A: rows in 4 groups, each row roughly a mix of its group's directions
A (140 x 10)
-13 23 -43 -13 -40 8 2 -25 -21 -24
46 18 -13 -3 2 40 -6 -39 6 15
-8 30 -41 6 -14 -2 45 -2 32 8
-13 -1 45 -3 31 7 26 30 -35 -4
-19 2 21 37 -12 -10 -27 -1 28 -46
-26 11 -20 -33 39 16 -28 -18 -16 25
29 -8 -26 14 32 22 42 14 24 16
31 -11 -13 4 -36 -27 -16 15 -48 4
39 23 -20 5 -19 -4 7 -4 -26 49
-3 24 15 -25 27 -24 -38 24 -34 -9
3 48 -36 14 0 1 -13 -14 -32 28
14 8 1 24 28 3 -14 -41 -50 5
-9 -4 16 -16 67 0 -28 -11 -2 -7
43 -43 -20 -7 3 -25 16 29 -10 0
31 8 -19 26 -37 -17 -29 -16 29 19
-7 40 -4 13 -24 -1 -29 -10 -48 20
38 -6 -21 -8 -18 -3 18 -38 -38 22
4 -38 -12 -24 1 20 20 24 -44 -20
3 2 33 -1 -52 -34 -17 -8 26 3
-11 10 -24 -33 24 33 16 -31 -35 -1
37 3 -2 -37 20 6 26 25 0 -39
-14 3 -40 -51 -12 21 17 -17 -15 -16
-51 31 -1 -28 29 12 -17 -14 12 11
-9 -23 51 43 10 4 9 7 21 -15
56 0 -35 6 2 -8 5 29 25 -8
-9 -28 2 -21 -5 16 61 12 -23 1
14 8 -8 -8 6 3 -33 -22 47 42
-49 14 -21 -10 -14 -29 -22 -28 -9 23
13 -18 -3 -39 16 21 -4 56 -5 -12
8 11 -42 -41 19 4 -13 -26 -30 16
12 14 -31 44 -31 -23 -13 5 29 18
-46 13 -21 18 45 -7 1 15 -14 -21
18 13 17 32 -25 17 30 7 23 -43
6 -27 27 -17 28 -26 -2 36 -36 13
-18 29 -50 8 -25 11 17 -35 1 1
7 -7 20 -32 4 -2 56 30 8 -18
54 9 3 -47 -1 -1 -26 3 -5 0
14 -16 38 23 -38 7 -1 11 14 42
19 7 21 41 0 -17 37 -8 1 -42
-19 18 -15 -10 -23 43 -33 -9 7 38
1 34 -50 -19 -18 -10 -38 -11 2 5
3 -20 -17 39 25 0 23 -28 -39 17
-7 9 27 16 -11 35 -23 5 -25 48
6 17 -50 -3 -1 -15 17 5 -44 26
17 -34 12 12 -44 -35 -12 11 26 -14
-14 -39 -44 -1 -4 15 -2 -9 41 -20
-41 8 -16 -28 7 -29 25 -14 -38 11
-19 27 44 13 32 12 -28 13 19 -18
10 -27 40 -11 -42 6 -24 23 -1 -23
-19 14 -45 3 -19 -6 -5 -47 -28 8
32 31 35 7 6 6 -30 34 22 -5
22 -56 28 -3 -11 -18 4 25 -24 2
-20 15 -9 2 33 8 14 49 14 -36
-26 2 -29 -15 -20 -31 16 -34 -34 20
35 -42 -1 -3 4 47 -11 19 14 6
19 -5 17 -8 30 -37 -40 9 -34 11
-8 40 -38 -27 -15 14 -34 14 -10 18
39 13 11 21 -32 -12 -24 1 -5 -44
22 19 -31 7 37 2 45 22 11 -11
25 5 -4 -15 28 -5 -3 33 53 -20
-42 13 -19 30 -18 5 -10 -37 8 31
14 18 8 -2 -11 7 -39 32 -36 38
34 4 44 39 16 10 11 21 22 -3
-15 31 6 -36 22 15 15 45 7 23
17 11 -60 10 11 -4 28 -11 -23 18
-20 -11 -23 24 -38 -25 19 31 26 -20
19 -23 33 0 -6 -7 41 29 -28 25
14 -49 -17 -29 -15 -43 -7 12 2 3
16 26 -46 6 -14 -3 32 24 26 -21
-23 18 -56 32 -16 -12 13 -19 -2 3
33 2 -10 -6 -40 33 30 -25 -22 -6
0 -39 1 -29 3 26 7 50 -5 -21
5 18 49 33 -29 -3 -6 -4 2 -36
20 -15 5 3 43 0 48 25 4 -23
7 -13 -27 9 9 28 -36 -19 49 -1
-34 28 -54 -5 0 -11 -12 17 19 -15
-1 30 -10 -55 6 17 -18 -7 8 -34
18 43 6 23 -11 -29 -11 14 22 -38
1 -19 -24 19 32 33 35 25 -10 -26
-24 40 34 28 37 16 -9 8 6 7
-41 16 -28 -4 18 -24 33 14 -9 -32
-41 19 -28 22 35 4 8 -4 34 -15
18 -15 -38 -14 -30 26 11 31 -28 21
-23 11 -31 13 -22 -23 -28 10 35 -33
-46 -21 2 -1 18 8 49 24 -8 1
-3 -29 -43 -7 19 22 19 27 8 -35
3 -4 21 31 12 -8 -26 -34 -18 48
-10 4 -43 -6 -1 -13 -6 -25 -44 34
19 11 14 -43 10 -9 -57 -2 4 10
-18 -11 -14 -1 44 -51 -12 -7 -19 16
13 21 16 13 -12 -28 -13 19 -59 -3
7 7 38 40 18 -18 27 -3 -39 -4
-22 17 -29 2 45 8 -11 -47 -5 0
23 15 -24 -38 -39 -16 -29 9 -17 -17
-37 16 -27 8 -46 19 2 -21 -12 -22
-36 22 14 -5 47 33 15 17 13 -1
2 5 -38 -20 15 15 13 29 -38 36
39 -18 8 17 -50 -31 0 6 -5 14
9 12 -39 18 47 14 31 -9 1 22
-23 15 -24 36 -19 -11 -36 -16 16 34
-42 -2 -9 -18 13 -5 10 44 37 -17
0 9 12 -5 -25 -48 48 11 -13 13
-35 5 -15 -23 6 -38 -21 -30 -22 25
5 -16 25 -39 16 -29 -1 42 -10 -26
-6 33 -5 -20 44 16 0 -1 -46 16
11 -15 26 10 41 10 20 -11 -45 23
2 -10 35 -19 43 -27 1 33 15 -21
-5 20 -3 6 -29 -10 -25 25 58 -6
44 -29 41 -13 26 1 17 13 -9 12
28 32 -11 25 -43 23 -5 19 -26 4
16 -17 42 26 15 19 10 -3 23 43
21 -12 46 3 -4 -11 -8 32 38 25
32 -11 -46 -6 13 14 28 31 -10 24
-16 -12 -27 31 50 -27 -2 -13 -23 -3
38 32 -14 28 34 1 31 19 -10 -4
6 -1 21 26 14 29 -12 -17 36 46
-4 7 4 46 -28 -7 -14 -41 3 -33
-1 -29 -32 9 33 32 39 4 7 19
5 11 -28 -30 -2 -17 -24 -19 -51 -18
3 32 49 -15 -1 -10 -17 28 -33 -2
-6 29 -6 -12 -14 -16 -38 12 -51 17
43 -7 -15 -31 25 25 -7 26 -30 7
-19 -19 24 58 -8 23 17 -1 11 18
52 4 15 32 -22 4 -8 -25 -29 -3
6 2 -48 -12 19 20 -10 -11 35 37
40 -35 -27 -14 -33 3 -19 22 15 9
38 7 -43 7 5 -4 44 11 -4 -23
33 7 14 40 -27 -33 -11 -12 -30 -11
27 6 33 -32 -4 -12 4 42 -11 34
-34 25 -23 -21 -42 15 16 -9 0 -30
-33 18 21 -7 -23 18 15 24 49 0
1 -10 -3 62 -5 19 13 -30 15 -18
-41 0 -16 -10 20 31 0 -19 34 -34
-12 2 -43 -5 -11 -26 2 -49 14 -24
-15 6 20 -17 33 19 41 34 -20 20
2 -50 -30 -23 -37 -4 -6 -19 19 -2
-5 19 -45 -15 -30 6 9 -36 -29 -16
-43 5 -1 -44 0 -24 2 25 -22 -21
46 15 14 16 -19 -21 17 -18 -40 16
6 -29 -40 -45 -19 -11 -8 15 4 -26

one row of each group, then the others: which group is each in?
14 -36 -5 1 -49 0 -27 -28 10 -20
(119)
11 7 -42 27 -1 -8 -24 -48 -20 0
(53)
-13 31 32 -3 8 -19 -25 21 -49 5
(63)
-37 -4 -2 -21 29 -26 6 -38 -21 26
(85)

27 -26 43 -35 29 1 2 -7 -24 7
(85)
-6 -26 -36 -27 -19 7 30 21 -39 0
(63)
20 44 14 8 -20 -40 -9 5 -17 -32
(119)
-12 -10 -57 -36 -20 -17 -11 -18 -1 -7
(63)
15 -7 -10 14 -28 -8 42 -25 -10 46
(85)
7 13 1 -26 -19 -25 -13 32 -22 -50
(119)
20 -39 30 27 -4 -22 -5 8 -22 37
(85)
-23 2 -2 18 -9 -12 22 -26 -55 -27
(119)
-25 6 -12 -5 15 48 0 -19 35 33
(63)
12 -28 -8 -28 -42 -14 -26 -31 14 22
(119)
-2 4 6 -65 9 -7 -18 10 -30 -17
(53)
28 -10 -40 15 -25 -22 19 -3 -19 39
(53)
-25 29 -10 -3 50 34 -6 -24 -13 -3
(53)
-52 -36 -18 -4 -6 7 5 -14 37 -3
(119)
